Every row has a hidden score. In each pair, how much higher is the second row's than the first's? 20 means about the same, 40 much higher and 0 much lower. The score is a weighted sum of the row's numbers plus the product of two more (or one squared), each taken from its middle value.
[-12 -13 -30 -24 -14  14  -5 -22  17  10  28  11  19  30  35 -18  -5 -41
  25  30   2]
[ 44 -11   6  -8 -16   9 -14  11  40  33 -16 -15 -14 -20   2   5  -9  13
  -5 -12 -23]: 25
[-16   6  21  43  31   6   1  -8 -35 -17 -23   0  -4 -26 -21   4  47  18
 -30 -34  10]
[-21   6 -25  -8 -32   7  17  25 -17  -2   5  10   9  28  -6   0 -40   9
  33  23 -17]: 9
[ 25 -15 -19 -29 -18  -9 -16 -18  32  -3  39  14  22  24  22  -8  -9 -30
  13  22  -9]
[  4 -21  44 -10   0 -11 -13 -21  52  -9   1   5   5   0   5 -11  -2 -19
 -14  25   1]: 22
[ 33 -10  44  18   6  -5 -16   1  11   0 -18  -6 -14 -23 -13   5  12  18
 -31 -19  -5]
[-12  -7 -20 -12 -17  20  -5  10  -5 -10  13   0   3   4   5  -5   0 -14
  52  -1  -8]: 23
[ 32 -33 -11  -6 -17   2 -19   3  12   0   8  -2   7  16  29   1 -21 -15
  17  21 -13]
[  2   7  22  30  14  24  -4  17 -27  -2 -29 -19 -14 -39   6  15  32  31
 -22 -49 -14]: 25
[ 23  -9  23  14  20  12 -10  14 -13  -5 -37 -17 -18 -28  10  22  41  19
 -22 -49 -16]
[ 12 -22 -18 -16 -19  -1 -20  42  -4  -3  35   2  13   3  18   8 -21   1
  31  -4 -20]: 21
[-40  52 -28 -17 -19   3  28  11 -13  17 -26   7  -9   9  -8  -2 -32  53
  -4   6   6]
[-14  42   4  43  -1  14  41  -4 -33  -2 -19  -9 -20 -30 -31  14  17  31
 -33 -48  20]: 3
[  4 -15  65   8  23  -8 -16 -22  18 -13 -12  -4 -10 -24  -8   1  10   5
 -24  -8   7]
[ 14 -27 -12 -10  -6   5 -15  -4  14 -28  -6   0   5   4  31  -5  13 -24
  29  20  -8]: 18
[-22  -5  18  27  54  -2  -5  -8 -21 -11 -18  -9   3 -19 -11  -1  28   0
 -19 -14   5]
[-11 -15 -27 -27 -19  18   3   0   1   0  17   3  13  29   2  -5 -13 -20
  45  20  -7]: 30
[  1 -10 -18 -32  -8  -4  -8 -33  55   8  35  14  17  31   6 -18   2 -39
   7  28  -2]
[ 34 -28 -18 -20 -25  -2 -19   4  13  14  26  13  11  13   1   3 -25  -8
  18  34 -18]: 22
[ -6 -19  -9 -15  11  -8 -15 -13  13 -19   0   8  22  -7  58 -17  48 -32
  11  10 -10]
[ 52   6  21   9 -10   7 -18  -4  14  20  -8 -14 -24 -17 -18  19   3  25
 -28 -18 -15]: 17
[-10  66   3   8  -9  31   7  -1 -32  40  -2  -9 -23 -29 -40  26  12  56
 -26 -48 -14]
[  5 -34  30  -7  21 -21 -19 -29  16 -16   3  20  15  12  -7 -13  13 -34
  -6  29  19]: 34
[ 31 -28  -4 -19 -16 -14 -19   5  31  26  12   8  12  17  11  -1 -16 -28
   7  23  -9]
[  8   1 -13 -13 -26   1  -8  33 -12 -10  28   0   1   8 -13  10 -18  -5
  42  18 -21]: 15
[ -1 -17  21 -25   2 -19 -10 -34  66  -2  15   7  11   8   0 -10  -1 -24
  -6  18   5]
[  4 -20   9   2   7  27 -17  15 -12 -29 -30 -16   8 -32  44   1  31   3
  19 -16 -23]: 29
[  0   2 -36 -22 -28 -41  10   0 -14  -5  47  27  29  54   0  -2 -40  -8
   6  39  21]
[ 49 -16  20  -2 -13  -7 -18 -12  41  26 -11  -5  -6 -14   0  -3   6   2
 -23   0  -7]: 17
[ 35 -24   1  -9 -16 -27 -21  10  18  -7  56  16  19   8  -5   3 -18 -26
   1  33  -9]
[ 21 -12  43  18  24 -14 -14 -10   1 -12 -21  -7  -3 -20  -3   4  14  11
 -32 -11   4]: 21
[-18  42  -7   8  -7   4  86  -1 -22  -6 -26  -9  -5 -19 -21   4   3  17
 -17 -23  -8]
[  9  19  13  15  -1  45   8  19 -34  -8 -24 -21 -20 -47 -21  20  22  37
   7 -49 -25]: 22
[-16 -11 -26 -30   5  -6  -6 -20  32   0  38   9  21  33  19 -15  14 -48
  17  26  -2]
[-26  71  -5   4 -13 -10  52  -5 -31   0 -19  -4 -15  -2 -18   7 -10  48
 -22 -17   2]: 26
[ -5 -16 -11  21 -10 -10  18   9 -22 -19 -37   0  -6  -8  10  -5 -21  32
  -1  15  29]
[ 42 -35 -10 -12 -24  -4 -16  -9  13   6  28  12   1  29  17  -2 -26  -4
   6  25 -17]: 16
[-42  24 -35 -11 -17 -32  45 -10  -7  -6  -1   8  14  23   6 -21 -30  12
   3  24  50]
[ 33 -25 -11 -11 -27  -5 -17  31  -9  10  17  14  12  11   6  12 -40  15
  -1  20  -9]: 22
[  0  -5 -33 -22 -22  10  -9  -1  -2  -1  29   1   7  22  12   9 -17 -16
  45  11 -11]
[-33 -21  -2  25  36 -16 -10 -26  -1 -15  11  10  10  15  -3 -20  14 -33
   0  18  32]: 21
[ 27  -6   8   2 -16  13 -12 -11  -9  96   2  -8 -23 -10 -23  16  -2  39
 -28 -14 -18]
[-27  23 -42 -27 -26   8  26   1  -9  11  19   8   9  31  -2 -11 -28  -6
  42  22 -10]: 21
[-30  18 -32 -11 -18  27  36   7  -5 -32   9   0   6  -7 -10  -4 -12 -10
  46   5  -3]
[ 16 -26  -3 -21 -12 -12 -17 -27  39  29  17  11   4  51  13 -14 -16 -30
   1  32  -1]: 17
[ 44 -21 -16 -15 -24   6 -16  -1  26  19  27  -5   3   7   5   4 -24 -13
  20   2 -15]
[  7 -22 -37 -31 -23  -5  -2  -1   2  14  50  23  17  51   2  -7 -28 -21
  25  33 -10]: 26
[-25  32 -30  50  -5 -17  51   2 -13 -14 -29  -3   1 -14 -14 -14  -7  -2
 -11  -5  47]
[-24  30 -17   1 -20 -20  20  45  -8 -34  33  12   7  10  -9  -2 -28 -20
  35  14  -7]: 27
[-35   4 -31   2   0 -32  18 -26   5 -18  18  23  12  25  -9 -24   0 -30
   2  30  76]
[ -7 -12  20  21  49 -15 -11  -5 -14 -14 -16  -6   4 -16  -6  -4  28  -1
 -21 -11  11]: 21
[-21  25 -27 -23 -25  10  11  29  -9 -14  31  -4   6  13  -5   3 -18  -8
  49   0 -10]
[ 41 -11   6  -6 -19 -20 -16  -9   2  49 -13  16   0   4 -17   7 -19  13
 -33  29  23]: 25
[ 30 -11 -27 -30 -25   8 -20 -30  23  67  29  11   7  25   4  -4 -33 -17
  13  25  -5]
[ 38 -23 -12 -22 -22 -14 -23  -7  19  42  31   7  13  38  -1   6 -33  -7
  -6  35 -15]: 19
[  4  15  32  22  19  11  -7 -16 -10  -1 -24 -10 -14 -35   7  15  41  29
 -38 -43 -14]
[ 44 -18 -15 -25 -17 -10 -14  -6  46  24  35   3  10  17   0  -5 -19 -19
   1  12 -12]: 26
[ -6  -9 -18 -26 -19  42  -5  -1   2   9   5  -2  11   0  19  -8  -4 -23
  43  18 -14]
[-23 -14  12  30  51   0  -8   1 -17 -18  -6   0  -3 -19  -2  -7  24  -4
 -16 -14   8]: 11
[-16  -5  23  24  52  -3 -16 -12 -16 -11 -11  -3  -9 -15 -16   5  24  -2
 -24 -13  19]
[ 32 -26   7 -22 -11 -14 -16  -1  43  12  22   2   3  22   5  -5 -21 -23
  -3  21   0]: 20
[  5  -5   6   1 -19  19   4  37 -19 -20 -21 -14  -7 -23  12  12  -3  14
  33 -16 -21]
[-24  49 -13   1 -19  -2  22   2 -33   3 -10  15   6  10 -29  19 -23  57
 -23 -10  -1]: 19
[ 12 -32  13 -15  26 -15 -17 -24  35  -8  10   5   9   8   5 -15  12 -31
  -8  25   5]
[ 11  14  65  15   8  -2  -9  -5  12  -8 -22  -7 -14 -32 -21   8   7  17
 -35 -20   9]: 16
[ 35 -20  32  -9  -1 -18 -21 -26  36  -1 -15   6   4  -3   3  -6   8  -6
 -24  26   1]
[-17 -11  26  16  53  -6 -15  -9  -6 -13 -15   4  -6 -13 -14   1  20  -6
 -22  -8  16]: 25
[ -3 -30 -11   2  20 -26 -18 -32  10   1   2  17  21  30   4 -19   9 -36
  -3  36  33]
[-12   5  19  37  37   3  -6  14 -17 -21 -22 -15  -6 -26   2   4  39   9
 -26 -30  -8]: 15
[  1 -44  -8   1   2  -7 -17  -1   9 -15   8   6  14   7  34 -12  12 -30
  15  36  -5]
[  4  32   6  28  -6  17  20  35 -42 -24 -21 -17 -21 -28 -12  22   1  34
   0 -35 -17]: 15
[  7  16  38  18  28  13  -4  -8 -10   0 -25 -11 -16 -40  -7  13  32  23
 -37 -39 -10]
[ 21   3  39  15  10   3 -13   5  18  -2 -21 -17 -15 -34  -6  17  23  22
 -33 -33 -14]: 20
[-11  23  28  32  17  13  -3 -11 -29  -5 -18  -6 -20 -34 -31  15  21  29
 -33 -39  44]
[ 21 -24 -24 -13  12   8  -3  19  -3   0 -23  -1 -14 -11  30 -17  30 -20
  28   5 -15]: 19
[ -7  -4 -35 -32 -22  -4  -4 -10   7   9  66  15  25  39  -1  -8 -19 -35
  30  33   5]
[ -8  -9 -23 -22 -16  26  -9  -2   4 -11   5   1   5  -2  13  -4   8 -14
  50   3  -5]: 23
[ -5 -15  16   1  45  -4 -17  -5   5  -9 -21  -7  -3 -16  40   1  24  -7
 -16 -21  -7]
[ 14 -17 -22 -37 -23  10 -12  -8  29  27  24   2   9  28  18  -8 -18 -24
  24  26  -9]: 9
[ 21 -11 -16 -17 -28   5  -6  23 -10  42  -2   4 -10  12  26   4 -42  12
  18  10 -15]
[-26  36  -1  24 -16 -10  40  27 -21  -9 -22  -8 -16   5  -6   5 -24  38
 -22 -20  22]: 16
[-28  24 -23  -9 -11 -11  88   1  -2 -11  -7   7  11   6  -4 -17   2 -19
  -3   2   1]
[ 33   3  43   8  -3  -3 -14  -4  24   9 -14  -3 -10 -32 -11  14   2  19
 -34 -16 -14]: 17
[ 26 -25  10 -24  -9 -17 -11 -30  50  35  13   6   7  18  -7 -10 -15 -25
  -8  35   3]
[ 42 -17 -26 -23 -23  10 -20  -9  31  78   6  -7   1   3  -1  -3 -13  -8
  12   6 -14]: 19
[-20   1   5  42  26  -7 -14 -12 -21  -8 -19  -4  -5 -14 -15  -1   8  -1
 -19  -9  71]
[  0 -22  12 -18   6 -13 -18 -32  49  -7  19  12  14  18  19 -18   4 -32
  -5  29   2]: 18
[-33  13 -32 -22 -19  11   8  15  -3  -8  25   6  14  24  -2  -9  -1 -31
  47  16   3]
[ -6  -7  36  25  42   0 -11 -10 -13 -14 -20  -4  -9 -23   0  -2  23   3
 -27 -14   8]: 21
[-13  57   5   9 -10  13  68   5 -26  -4 -19 -11 -19 -28 -24  10  12  34
 -26 -38  -8]
[-17  -7  49  24  41  -1 -18 -12  -7 -14 -20  -9   4 -14  -4   2  12  -6
 -20 -14  13]: 25
[ -9  -1 -30 -36 -22  -9  -2 -14   8  44  31   6  13  57   0 -12 -31 -19
  24  52  -6]
[ -9  21 -33  -6 -16  16  32  51 -20 -19 -16 -12  -7   3   1   3 -17   2
  37  -3 -19]: 27
[ 18 -15 -15 -33 -12  -7 -12 -31  45  14  32  13  18  20   9 -12   0 -39
  10  29  -2]
[ 22   3  48   7   2  -3 -15  -1  28  -8 -16  -8 -11 -29  -5  12   9  21
 -32 -24 -10]: 19
[ 42 -28  20   1 -20  -6 -19  -2  22  -9  24   9   5 -14   3  16 -13  12
 -25   4  -8]
[-26 -15  21  17  46 -11 -13 -16  -1  -8  -8   6   8  -1  -3 -11  12 -29
  -9  14  19]: 21
[  2 -28  22 -15  22 -25 -13 -34  31  -3   6  12  20  13   6 -22  17 -34
  -5  24   5]
[-32 -17 -16 -10  38 -13  -7 -31   7  -2  29  10  19  26   1 -17  14 -44
   6  30  17]: 20
[-25 -14   8  13  55 -17 -13 -10  -7 -12   4  -3   1  -2   7 -11  26 -12
 -13   5   4]
[-19  -8  11  53  21 -11   8  23 -27 -36 -29   2  -3 -22  -2  -7  16  -1
  -8  -9  16]: 14
[-20  24   1  26  20  21  31  52 -34 -34 -37 -16 -22 -45  -4   7  37  14
  -8 -39  -1]
[ 34  -6  -1   6 -14  22 -20   5  22  29 -17 -13 -21 -33  18   8  -2  20
  10 -41 -27]: 21
[ 27 -12   6  -8 -27 -21 -13  29  -8  49   7  -1   5   5  -3   3 -46  15
  -8  17  21]
[-17  -2   8  18  54  -5 -13   0 -10 -18 -17   3 -10 -23  -1  -1  50  -3
 -19 -18  -3]: 22
[ 55  -2  14   3 -17  15 -22   9  -4  -2 -11 -11   2 -21  14   6   3  22
 -12 -17 -20]
[ -9  -2 -35 -26 -26   0   4  21  -6   1  34  16   4  27  -5  -1 -27  -1
  43  10 -15]: 7
[ 31   9   7  12  -2  18  -5  36 -12 -14 -31 -23 -16 -31   5  20   6  27
   3 -38 -31]
[-14  49   1  25  -2  15  67   0 -30  -7 -18 -10 -16 -30 -29  11  20  26
 -31 -43  -2]: 18
[ -4  -6  27 -10  -3  -5 -12 -13  74  -6  -8   1  -4  -3   8  -6   0 -12
 -14   2  -4]
[  1  -2  51  17  37  -6 -12 -18   9 -16 -20 -13 -10 -10  -9   1  14   6
 -27 -22   2]: 8
[ -7 -27   7  -5  34 -24 -13 -11  17 -19  10  -2  11  20  26 -16  10 -30
  -5  16   9]
[ 11   1  54   7  12  -1 -15 -12  37 -11 -19  -6 -10 -25  -7  10   5  11
 -32 -19  -5]: 21
[ 18 -13 -22 -31 -24  -2 -17 -11  32   1  32  15  26  31  19   2 -18 -28
  10  33 -13]
[ 11 -15 -34 -23 -23  -4 -12  -8  15   6  63  12   5  40   1   0 -18 -26
  32  23 -12]: 14
[ 16  -9 -40  -9 -22 -12  32  29 -18   6 -22 -13   9  55  14  -7 -27  18
   1  13  -9]
[ 49 -21 -12 -15 -22   1 -21  -5  20  10  17  13  13 -13   7  13 -21  -8
   6  22 -22]: 11
[-18  20  -2  10  -7  -3  84   8 -18 -13 -11  -6 -14 -16 -18   2   6  17
 -20 -20  -3]
[-17 -17  22  12  50 -14 -18 -21  -4 -19  -6  -1  11 -10   5  -5  32 -15
 -13   1   4]: 19
[ 11  15  39  11  10   8 -11  -3  25  -7 -25 -12 -16 -35  -3  17  19  26
 -35 -36 -14]
[-26  -4 -12  15  14 -13 -10 -32  -5  -9  -1  11   8   9 -14 -13  -2 -20
  -8  13  96]: 25
[-14  -5  16  53  18 -15  -1  -7 -23 -17 -24  -2  -9 -13 -10   0   6  11
 -23 -12  45]
[-25  21 -34 -23 -20 -14  78 -12   2  -6  16   1  12  27  -7 -16 -16 -15
   7  22   9]: 24
[-25  34 -27 -20 -17 -16  84 -15   3  -9   2  10  15  16 -13 -12  -8 -20
   2  19  -2]
[ 40 -31 -13 -26 -23  13 -17 -20  30  62  37   1  -8  13   0   3 -27 -12
   8  18 -14]: 10
[-19 -18   6  19  41 -15  -9   8 -10 -30   0  -3   4   0  18 -12  25 -27
  -3  16   5]
[ 16  -9  -4 -24 -11  -2 -11 -21  75   8  18   2   6   9   3  -9  -1 -23
  -9  11  -3]: 27
[-21  90  -6   1 -17   3  53   9 -33  -2 -17  -4 -16  -9 -24  10  -3  44
 -21 -38   1]
[-34  17 -44 -21 -25  -4  52   8 -11  -8  -5   6  -6  43  -1  -2 -32  28
   0  24  17]: 23
[ -6  33   2  11 -31  -5  10  64 -34 -15  17 -11   3   2  -6  24 -31  23
  15 -23 -20]
[ 22 -15  42  -2  -7 -14 -23 -18  44  25 -10  -5   2  -8  12  -5 -10  -6
 -18   9  -4]: 23
[ 29 -13  16  11  -1  10 -20  33  -1  -7 -36  -7  -4 -21  32  -1   4  19
 -11 -18 -20]
[-10  33  16  35  12  27   6  30 -35 -21 -30 -17 -17 -52 -12  16  42  26
  -6 -54 -15]: 10
[ 30 -22   1 -31 -22 -17 -18 -20  14  33  59  23   7  21 -11   6 -23 -18
  -9  63  -9]
[-29  46 -22  25 -11 -11  73   7 -12 -23 -14  -4  -1  -2  -9 -16 -18   3
  -9  -6  23]: 26
[ 49  -8  -8  -9 -18  20 -20  -3  28  52 -18 -19 -11 -17  16   7 -14   8
  -7   3 -15]
[ 23   3  55  -1  -4  -3 -11  -8  44   4  -9  -9 -13 -23 -22   5   0  13
 -29 -16  -1]: 10
[  1 -30  14   6  13  -5 -15   5  10 -27  -7  -8   4  -7  45 -11  13 -24
   9  20  -9]
[ 20 -10   0 -10   5  -3 -13 -16  48 -11 -20  -9   2 -24  55  -4  26  -6
 -13 -13 -12]: 37
[-15  27 -20 -15 -15  22  17  26 -21 -11   2  -5  -7 -17 -19   7 -17  15
  48 -10 -18]
[-11  12   4   1 -11  44  12  21 -27 -15 -22 -18  -4 -17  -7   4   1  11
  43 -30 -24]: 35
[-22  -1  15  38  51   1 -12 -11 -11  -5 -15  -7  -6 -16 -20   0  19  -1
 -21 -18  12]
[ -4 -28  21   0  12  -8 -15  21  21 -24 -10 -10   0 -11  55  -4   9 -14
   3  -7  -8]: 22
[-18  65  -3  16  -7   9  72  16 -29 -22 -23 -17 -10 -17 -23   1  -6  23
 -13 -23  -6]
[-27  38  -7   1 -22 -18  -5  15 -30  -3  -2  36   9  42 -12   1 -37  40
 -20   8  21]: 28
[-14  53   1  13 -15  16  33  53 -38 -12  -7 -17 -29 -24 -25  26  -4  36
   5 -43 -15]
[ 25  -1  43  14  18   1 -12  -5   6 -14 -33 -15 -12 -31   7   6  28  13
 -31 -20  -5]: 17
[ -9 -20  29  33  36  -2 -13  -2 -11 -25 -27 -11   0 -13  14  -6  30  -8
 -12  -8   1]
[-22  -5  20  45  41  -3  -7  -2 -18 -17 -25   2  -5 -25  -9  -2  30   0
 -22 -16  11]: 15
[ 52   1  23   6  -8   1 -14  -1  11  -7  -4  -1  -4 -26 -12  17   7  24
 -33 -20 -14]
[  5 -12 -16 -19 -14  26 -17  13   6  -4   6  -1   1  -1  33  -4  -1 -21
  39   5 -15]: 21
[ -5 -32  27   2  22 -20 -24 -11  29 -12  18   3  13   1  10 -12   5 -28
  -6  26   3]
[-23  21 -17  13 -21 -14  28  -9 -28  -2 -32  23  -7   6 -17   0 -22  41
 -16  15  42]: 23
[ 47 -21  -3 -12 -19  38 -23   4  -1  53 -25 -14  -7  -9   2   4 -11  13
  12  -9 -18]
[-22   3  14   7  62  -1  -9 -11 -14 -14  -8  -6  -6  -6 -10   2  27   4
 -20 -18  -1]: 7
[ 27 -23   1 -22 -10 -14 -14 -20  58   8  19   7   9   6   5 -11  -4 -23
  -4  23  -1]
[ -9 -20  34  19  44 -19 -17 -10   2  -7 -20   1   0  -7  -3  -4  20  -5
 -23  -5   6]: 16
[ -1  28   9   1 -19  27   9  12 -34  51 -18 -19 -18 -18 -11  21 -11  52
  -8 -32 -20]
[-25  62 -23 -10 -16  -7  84   5 -21 -18 -25   1   5   3 -16  -8  -6  15
  -9  -3   2]: 23
[ 16   7  12  20  14   6  -1  34 -23 -12 -33 -16 -18 -30  14  15  23  29
 -24 -37 -13]
[ 30 -20  25  15   2  13 -22   8   8   0 -15 -13 -12 -26  39  -2   5   8
 -18  -5 -16]: 19
[ 23 -19 -29 -30 -22   7  -7   2  10  67  11   1   4  19  13 -17 -24 -14
  23  22  -8]
[-20  44 -19 -26 -34 -16  12  40 -27  20  52  10   5  10 -11   6 -51  32
   7  23  -9]: 27
[-12 -22  21   7  50 -10 -18 -16   3 -14 -12  -1   2 -14   5  -3  32  -6
 -22  -3   6]
[ 47 -26 -12 -19 -22  15 -18  -7  28  38  -5  -9  -4   4  18   2 -17  -3
   7   9 -14]: 17
[-23  21  -2  55  26  -2  42  -1 -25 -14 -22 -11 -16 -19 -21  -1  12   7
 -23 -33  15]
[ 14 -13 -28 -18 -28   2  -1  10 -11  21  54   6   0  36 -16   6 -41   4
  35   6 -20]: 18
[-25 -14   9  41  38 -19  -5  -9 -12 -23 -13   4   5 -16   0 -14  24  -9
 -17   6  26]
[-14  30  20  34  10  17  -1 -11 -34  -2 -24   2 -20 -35 -31  15  22  32
 -35 -35  43]: 25
[-10 -17 -28 -17  -3  20  -1  14  -5 -21   8  -2   4  18  19 -10  19 -30
  42  17 -10]
[-16  -7 -28 -21 -19  30   6  23   2   1   8   1   4  22  20 -11  -8 -24
  42  10 -15]: 21
[-21  15 -15 -12 -19 -14  -9 -13 -20  70 -10  14  -2  13 -14  -2 -39  43
 -11  17  41]
[-24 -24  -9 -10  38 -29  -9 -18  10 -13  15  10  19  26   2 -17  38 -38
   5  22   6]: 14
[ -7  36  13  19  -5  35   6   6 -37  -1 -22 -22 -24 -37 -31  23  21  43
  13 -53 -15]
[-15 -23  17 -12   6  -4 -15  20   9  -6  -6   6  22   8  59 -16   5 -31
   2  15  -6]: 31
[-32  20 -22  51  -8 -20  40  -4 -19 -22  -9   5  -6   6 -14 -10  -8  -6
 -12   1  63]
[ -1 -20  37  -1  28 -26 -15 -22  25 -14   7   9   9  11   3 -18   7 -29
  -9  18  -3]: 22
[ 45  -4  -5 -10 -19  20 -17  15   9  -2   5 -15 -15 -16  -1  11 -10  15
  22 -11 -28]
[-11 -13 -46 -26  -9   1  19  -7   5   7  20   6  13  27   9 -22  -3 -33
  31  44   7]: 23
[ 44 -30 -11 -15 -20   8 -26   6   1   6  48   8  -3  30 -14  18 -32  12
   7  11 -29]
[-15   8 -23   5 -13  13  10  47 -27 -34 -41   3   2 -13  17 -13  12   4
  34   6   2]: 22
[ 26 -34  -9 -20   3  -3 -13 -19  42  -3   7   8  14   9  21 -14  17 -35
  -1  22  -7]
[-14  -7  23  49  14   0   3  42 -15 -31 -27  -8   4 -20  12  -8  -1   0
  -8 -26   2]: 23
[-28 -12  12  17  50 -10 -13 -22  -2 -16  -8   9  13  -6   6  -9  23 -25
 -12  10   6]
[ 19 -26  20 -18  -5 -11 -12 -21  58   0   8  -4  12  -1  16  -7   5 -23
  -9  15  -5]: 16
[ 30 -19  29 -11   8 -20 -16  -2  48 -10  -6   1  -4 -14   2  -6  11 -14
 -14   9  -7]
[ 42  -4  13  17  -3 -21 -17  14 -19  -2 -14  18   2 -16 -13  15  -1  20
 -34   1   6]: 11
[ -5 -11  12  10  27  12 -15   6 -14 -13 -38 -13  -4 -40  38   6  69   7
  -8 -29 -23]
[ 26 -29 -27 -31 -23  -1 -20   3  26  10  47   6  22  35   4   4 -23 -18
  15  21  -8]: 25
[ -2   6  29  26  16  16  -8  33 -25  -3 -30 -22 -15 -38   7  16  25  26
 -15 -39 -21]
[ 29 -18  15  16 -11  -4 -15  22 -18 -37 -24   6  15 -30  22   4   6  12
   1   3 -12]: 30
[ -9  -2  22   8  56   6 -14  -7 -13 -14 -11  -2  -8 -20  -7   3  27   6
 -24 -22  -3]
[-17  59  -1   3 -22   3  25  23 -37  -8   1   5 -15   2 -27  24 -20  53
  -9 -36 -10]: 13
[-33 -17   2  30  32 -22  -8  -1  -6 -18  -1   9   4   4   8 -16  32 -35
  -1  18  23]
[-29  -7  20  22  23 -20 -10 -20 -10 -20  -2   8   8   4  -8 -10  -7 -13
 -15   7  74]: 32
[-23 -17  20  16  43  -9 -16 -19   0  -8   8   3  11   4   1 -18   3 -30
  -4  10  20]
[ 14  26  14  13 -19  18  -7  17 -30  24  -9  -5 -18  -3 -30  23  -6  50
 -30 -19  -4]: 30
[ 10  12   9   9 -17  42  -4  12 -24  17 -15 -19 -24 -35  -4  21   3  35
  20 -49 -26]
[ -4 -18 -34 -30 -18  -6 -14 -26  15 118  42   8  17  42  -9 -11 -13 -27
  11  26  -4]: 18
[ -5 -15  26  -8  45 -18 -13 -26  19  -9  -2   7   7   2  -5 -17  -1 -23
  -7  13   8]
[  9  -4  54  24  22 -11 -11 -10   4 -16 -23 -10 -13 -10  -2   5  10   5
 -33 -11   8]: 9
[-22 -20 -13 -11  39  -5 -13  -5   8 -20   0   0   3  12  33 -18  43 -31
   5  16  -2]
[-29 -14  -2  16  40 -15 -12  -9 -12   3   0   6  -1  -4 -14 -10   2 -20
  -7   6  66]: 26
[  0 -14  36  20  37  -9 -14  -5   8 -21 -19  -8  -3 -18  10  -2  24  -4
 -25  -6  -6]
[-19  33   1  19   0   0  79   8 -25 -10 -26 -11 -14 -20 -21   3   8  13
 -24 -21   5]: 23
[ 41 -21  34  -3  -8  -9 -15 -16  31  11  -9  10 -10 -19 -11   7  -7   6
 -28  18  -4]
[ 30 -23 -13 -13 -22   7 -16  11  21 -19  28  -3   1   2  13   2 -13  -9
  28   7 -15]: 14
[ -1 -30  20  24  38 -15 -12 -24  -4 -28 -23  10   3  -5  -2  -9  29 -11
 -21   7  21]
[-12  30   7  18  -5  34  15  26 -38 -19 -40 -15 -13 -38 -19  14  13  27
  26 -37 -18]: 15
[ -4  -4 -39 -29 -27 -17  -6 -21  11  16  51  31  30  55   5  -4 -28 -27
   8  49   5]
[-19   8 -27 -29 -17  22   0 -14   2   3  21   2  11  18  -3 -10  -4 -21
  52  12  -2]: 23
[-13  12  32  46  21   5  -6   1 -29 -11 -24  -8 -10 -22 -21  15  25  23
 -32 -31   7]
[-22  28 -34 -16 -29  -1  29  43 -22  -2  29  -3  -2  32 -18  -2 -41  19
  29   8  -6]: 18
[ 10 -27  -5   3  33 -38 -13  -6  13 -22  -7   4  10  26  16 -10  23 -28
  -4  11  -1]
[-27  38 -37 -29 -35   7  37   8 -14 -14  29  12   5  39  -8  -1 -46  16
  23  17  -4]: 19
[-35  38 -27   1 -27 -36  18  -8  -9 -15   3  34  17  30 -13 -20 -30  17
  -6  22  58]
[-29  23 -45 -31 -25   1  16 -10  -3  -2  55  18  23  43   1  -8 -15 -33
  34  30   4]: 16
